In the data rows, the value 128 means zero.
Here are some points, one per row:
tensor([141,  85,  97, 128, 165,  89, 165, 120, 116, 144, 122, 117,  79,  91, 117, 125, 163, 133,
        150, 125,  90, 124,  91, 108])
tensor([172, 163, 160,  91, 108, 108, 109, 122, 111,  90,  87, 116, 131, 136, 130, 181, 120, 159,
        117, 103, 141, 110, 136, 104])
tensor([115, 123, 102, 159,  92, 147, 138, 120, 138,  86, 146, 146, 130, 160, 130,  70, 161, 109,
        106, 159, 120, 131,  73, 123])
tensor([207, 161,  82,  87, 131, 153, 130,  68,  89, 132, 118, 108, 139, 117, 116, 162, 118, 127,
        132, 165, 150, 116, 140,  90])
tensor([ 98,  75, 128, 119, 115,  88,  52, 113, 195, 155, 153,  90, 137,  86,  94, 105, 111, 170,
        131, 137, 164, 131, 149,  99])
tensor([107,  76, 119, 143,  95, 165, 176, 129, 127, 150, 159, 108, 141, 110, 117, 231, 179, 131,
        103, 122, 100, 146, 128, 153])
tensor([160, 158, 181, 124, 111, 121, 119, 124,  77, 129,  90, 168, 189,  89,  91, 139, 175, 117,
        132,  82, 113, 141, 142, 151])
tensor([176, 151, 113, 249, 102, 121,  87, 161, 157, 158, 168, 172, 113, 189, 127,  95, 108, 151,
        167,  92,  61, 130, 177,  90])
tensor([136,  97, 103, 145, 135,  70, 147, 131, 121, 123, 129, 146,  73,  63,  77, 127, 118, 122,
        126, 163, 129, 114,  91, 111])
tensor([159, 162,  84,  73,  91, 157,  94, 108, 111, 124, 107, 133, 117, 133,  92, 126, 148, 149,
        160, 146, 141, 126, 116,  86])
tensor([110, 122, 136, 110, 123, 166, 155, 135, 153, 127, 133, 139, 135, 128, 148, 125, 156, 121,
        160, 120, 178,  93, 185,  98])
tensor([170,  57, 156,  78, 144, 153, 191, 179, 114, 145,  98, 152, 128, 100, 144,  63,  84, 124,
         26, 203, 119, 204, 160,  86])
tensor([130, 158, 126,  99, 114, 104,  70, 151,  75,  85, 120, 122, 145, 163,  96, 147, 160, 166,
        104, 124, 157, 152, 159, 137])
tensor([ 92, 151, 156, 129, 120, 193, 147,  88, 136,  82, 162, 136,  80,  96, 156, 135, 124, 104,
        127, 112, 117, 140, 141, 127])
tensor([ 97, 105, 115, 175, 138, 114, 157, 134, 119, 158, 169, 107, 166, 117,  70, 205, 145, 135,
        131, 158, 110, 143, 108, 194])
tensor([160, 151,  93,  65, 100, 111, 113, 117, 121, 103, 138, 140, 125, 167, 122, 137, 142, 129,
        191, 124, 131, 129, 150, 136])
tensor([120, 115, 105, 102, 115, 119,  71, 155, 107, 151,  71, 145, 165, 110, 193, 152, 142, 144,
        113, 134, 146, 135, 102, 185])
tensor([115, 100, 108, 134,  73, 109, 155, 176, 108, 182, 120, 160,  91, 100,  87, 146, 123, 117,
         88, 110, 118,  39, 125, 101])
tensor([ 79, 142, 142, 153, 133, 128, 138, 104, 128, 163, 144, 148,  74, 144, 112, 157, 143, 125,
         48, 192, 106,  61, 177, 155])
tensor([137, 182, 106, 111, 161, 124, 110, 116, 110, 122,  89, 108, 143, 166, 129, 143, 111, 186,
         73, 140, 150, 112, 118, 126])
tensor([145, 162, 141, 100, 138,  99, 129, 127, 148,  83, 117,  77,  99, 137, 123, 168,  72, 140,
        143, 101, 120, 120, 119, 128])
tensor([160, 133, 139, 147, 160, 162, 145, 123, 158, 154, 214, 206, 170, 131, 135, 131, 120, 133,
        155, 119, 241,  90,  95, 117])
tensor([117, 124, 107, 212, 122, 113, 205,  88, 139, 137,  70, 131, 108, 114, 114,  86, 111, 146,
        136, 134, 157, 182, 164, 121])
tensor([170, 112, 146, 128, 187, 157, 101, 113, 106, 148,  95, 102, 102, 177,  39, 122, 106,  32,
        158, 197, 151, 105, 137, 132])
tensor([103,  86, 190, 132, 180, 112, 149,  98,  92, 181,  84, 146, 154, 168, 107, 124, 159, 178,
        148, 121,  65, 103,  84, 142])
tensor([163,  96, 121, 103, 136, 163, 175, 147, 131, 108, 116, 139, 140, 178,  84,  83, 154, 111,
        125, 116, 150, 113, 121, 117])
tensor([ 76, 184, 170, 122,  94, 142, 145, 157, 109, 146, 174,  93, 140,  85, 126,  67, 116, 132,
        169, 147, 124,  96, 153, 111])
tensor([138, 162, 157, 122,  93, 118,  90, 181, 152, 117, 158,  55, 139, 102, 160, 100,  87, 106,
        121, 121, 109, 133,  83, 131])
tensor([106,  79, 134, 114, 129, 110,  75,  98, 191, 166, 136,  94, 154,  90, 181, 110, 153, 141,
        107, 118, 111, 139, 137, 121])
tensor([150, 190,  93, 102, 146, 149, 135,  81, 138, 111, 149, 103,  88, 136, 170, 134,  75, 111,
        104, 134, 131, 124,  66, 156])
tensor([132, 128, 189, 121, 121, 135, 143,  91, 180,  93, 107, 135,  99, 135, 131, 115, 133, 141,
         99, 108, 141, 110,  76, 148])
tensor([133,  78, 117, 129, 148, 113, 119, 142, 109, 144, 106, 147,  38, 104, 146, 114, 191, 147,
        136, 106, 110,  85, 108,  99])
tensor([125, 154, 145, 105, 126, 111,  90, 160, 153, 119,  76, 123, 121, 128, 151, 138, 107, 128,
        147,  93, 122, 112, 146, 184])
tensor([185,  99, 183, 142, 251, 194, 145, 138, 156, 146, 170, 153, 140, 130, 191, 132, 155, 160,
        146,  95, 231,  78, 148, 106])
tensor([ 79,  73, 158, 172, 100, 198, 113,  68,  74,  84, 165, 178, 121, 158, 159, 150,  79, 109,
        197, 108, 107, 117, 147, 108])
tensor([128, 192, 131,  79,  77, 163, 130, 145, 137, 166, 125, 130, 123,  96, 171, 134, 110, 164,
        153, 135, 124, 132, 129, 154])
tensor([200,  76,  88,  87, 156,  84, 164,  85, 120,  71, 161, 169, 161, 107, 123,  51,  87,  94,
         96,  91,  72,  98, 193, 181])
tensor([ 98, 164, 166, 113, 123, 121, 118, 152, 136, 155, 130,  81, 115, 113, 159,  94,  90, 149,
        145, 138, 124, 112,  88, 153])
tensor([104, 135, 116, 152, 152, 172,  83, 142, 111, 128, 104, 148, 174, 106,  89, 151, 184, 147,
        119, 128, 111, 193, 141, 193])
tensor([ 84, 132, 100, 112, 162, 144, 119, 148, 120,  84, 136, 161, 190, 131,  41, 129, 125, 154,
         99,  74, 114, 173,  90, 118])
tensor([125, 162, 114, 129, 174, 134,  88, 128,  91, 120, 115, 129, 155,  80,  85, 158, 167, 142,
        117,  65, 136, 202, 114, 156])
tensor([103, 166, 112,  94, 130, 151, 169, 107, 175, 100, 117,  95,  90, 160, 127, 150,  97, 158,
        167, 115, 138, 118, 159, 145])
tensor([119, 105, 116, 211,  91, 135, 138, 104, 102, 146, 114, 144,  82, 178, 162, 113,  82,  96,
        108,  66, 158, 213, 119,  84])
tensor([103, 109,  94, 131, 122, 120, 138, 143, 110, 199, 151, 109,  75, 131, 124, 159, 178,  53,
         82, 101, 119, 108, 115, 122])
tensor([152, 153, 102,  67, 126, 169, 119,  74, 137, 140,  91, 129, 123, 163, 120, 161,  91, 136,
        147, 123, 111, 105, 138,  92])
tensor([126, 189, 142, 187, 124, 107,  89, 102, 149, 147, 172,  91, 150, 102, 152,  91, 176, 101,
         80, 162,  80,  97, 150,  90])
tensor([143,  95, 141, 109, 164, 115, 129, 170, 110,  65, 118, 120, 149, 143,  79, 144, 121,  94,
        129, 126, 123, 133, 143, 103])
tensor([ 97, 110,  68, 229,  99, 144, 116, 106,  64,  85, 153, 142, 142, 133, 198, 144,  50, 142,
        140, 152, 117, 119, 139,  91])
tensor([114, 160, 149, 162, 151, 154, 143, 157, 148, 105, 104, 101, 136, 109, 161, 124, 100,  79,
        191, 161,  91, 102, 113, 135])
tensor([108, 123, 156,  98,  85,  82,  86, 106, 138, 155, 160,  79, 164,  99, 171,  68, 134, 103,
        149, 129, 143, 138, 117, 137])
tensor([104, 126, 129, 114, 138, 154, 143, 172, 102, 133,  86, 152, 204, 125, 105, 135, 161, 129,
        136,  87,  76, 149, 114, 134])
tensor([ 82, 135,  92,  91, 108,  89, 106, 130, 160, 183, 108, 110, 183, 122, 172, 104, 117, 100,
        146, 117, 142, 134, 111, 174])
tensor([129,  98, 103, 142,  96, 124, 141, 127, 176,  77, 119, 109, 150, 122, 116, 102, 178, 121,
        118, 163, 135, 116, 119, 121])
tensor([165, 126, 130, 200, 105,  76, 186, 133, 124, 101, 103, 115, 147, 128, 134, 106, 138,  96,
        139, 147, 183, 158, 116, 106])
tensor([162, 126, 121,  82, 168,  76, 128, 150,  91,  89, 135, 113, 148, 206, 133, 155, 148, 130,
         93, 107, 157, 143, 156, 115])
tensor([ 63, 111, 103, 149, 135,  91, 185,  75, 102, 129, 120, 163,  84, 168, 143,  91, 138, 136,
        128, 161, 151, 160, 132, 117])
tensor([130, 153, 193, 113,  81, 109, 126, 151, 137, 130, 191, 109,  86, 109, 115, 118, 125, 157,
        165, 132, 136, 155, 107, 194])
tensor([ 87, 124, 146,  86, 132, 157, 112, 171, 147, 135, 154,  89,  85, 132, 157, 131,  94, 173,
        156, 136,  87, 140, 154, 174])
tensor([130, 170, 144, 139, 144,  65, 129, 147, 161, 135, 136, 255,  90, 132, 150, 156, 122,  76,
        117, 187, 111, 166, 144,  61])
tensor([101,  75, 140, 135,  81, 127,  96, 171, 157, 174, 130,  99, 158, 135, 112, 168, 112, 118,
         79, 114, 118, 106, 126, 158])
tensor([190,  94, 107, 172, 188, 128, 147, 151, 157, 113, 118, 120, 127, 140, 140, 120, 132, 124,
        132, 162, 140, 149, 130, 118])
Along one direction, these points spread out more than along any other. Take the direction at right angles to it along which they spread out most. Then take the direction at right angles to both along which they spread out most. Go by this last direction. How many in every 100 of the points above lie lower along it than each point below? Answers are rounded to whole numbers. More than half of the points above lie lower than the first one.
tensor([103,  86, 190, 132, 180, 112, 149,  98,  92, 181,  84, 146, 154, 168, 107, 124, 159, 178,
        148, 121,  65, 103,  84, 142]) --> 89
tensor([115, 123, 102, 159,  92, 147, 138, 120, 138,  86, 146, 146, 130, 160, 130,  70, 161, 109,
        106, 159, 120, 131,  73, 123]) --> 61
tensor([117, 124, 107, 212, 122, 113, 205,  88, 139, 137,  70, 131, 108, 114, 114,  86, 111, 146,
        136, 134, 157, 182, 164, 121]) --> 64
tensor([145, 162, 141, 100, 138,  99, 129, 127, 148,  83, 117,  77,  99, 137, 123, 168,  72, 140,
        143, 101, 120, 120, 119, 128]) --> 10
tensor([170,  57, 156,  78, 144, 153, 191, 179, 114, 145,  98, 152, 128, 100, 144,  63,  84, 124,
         26, 203, 119, 204, 160,  86]) --> 67
tensor([101,  75, 140, 135,  81, 127,  96, 171, 157, 174, 130,  99, 158, 135, 112, 168, 112, 118,
         79, 114, 118, 106, 126, 158]) --> 95
tensor([176, 151, 113, 249, 102, 121,  87, 161, 157, 158, 168, 172, 113, 189, 127,  95, 108, 151,
        167,  92,  61, 130, 177,  90]) --> 54
tensor([162, 126, 121,  82, 168,  76, 128, 150,  91,  89, 135, 113, 148, 206, 133, 155, 148, 130,
         93, 107, 157, 143, 156, 115]) --> 18
tensor([ 97, 110,  68, 229,  99, 144, 116, 106,  64,  85, 153, 142, 142, 133, 198, 144,  50, 142,
        140, 152, 117, 119, 139,  91]) --> 46
tensor([141,  85,  97, 128, 165,  89, 165, 120, 116, 144, 122, 117,  79,  91, 117, 125, 163, 133,
        150, 125,  90, 124,  91, 108]) --> 79
tensor([104, 135, 116, 152, 152, 172,  83, 142, 111, 128, 104, 148, 174, 106,  89, 151, 184, 147,
        119, 128, 111, 193, 141, 193]) --> 90
tensor([120, 115, 105, 102, 115, 119,  71, 155, 107, 151,  71, 145, 165, 110, 193, 152, 142, 144,
        113, 134, 146, 135, 102, 185]) --> 70
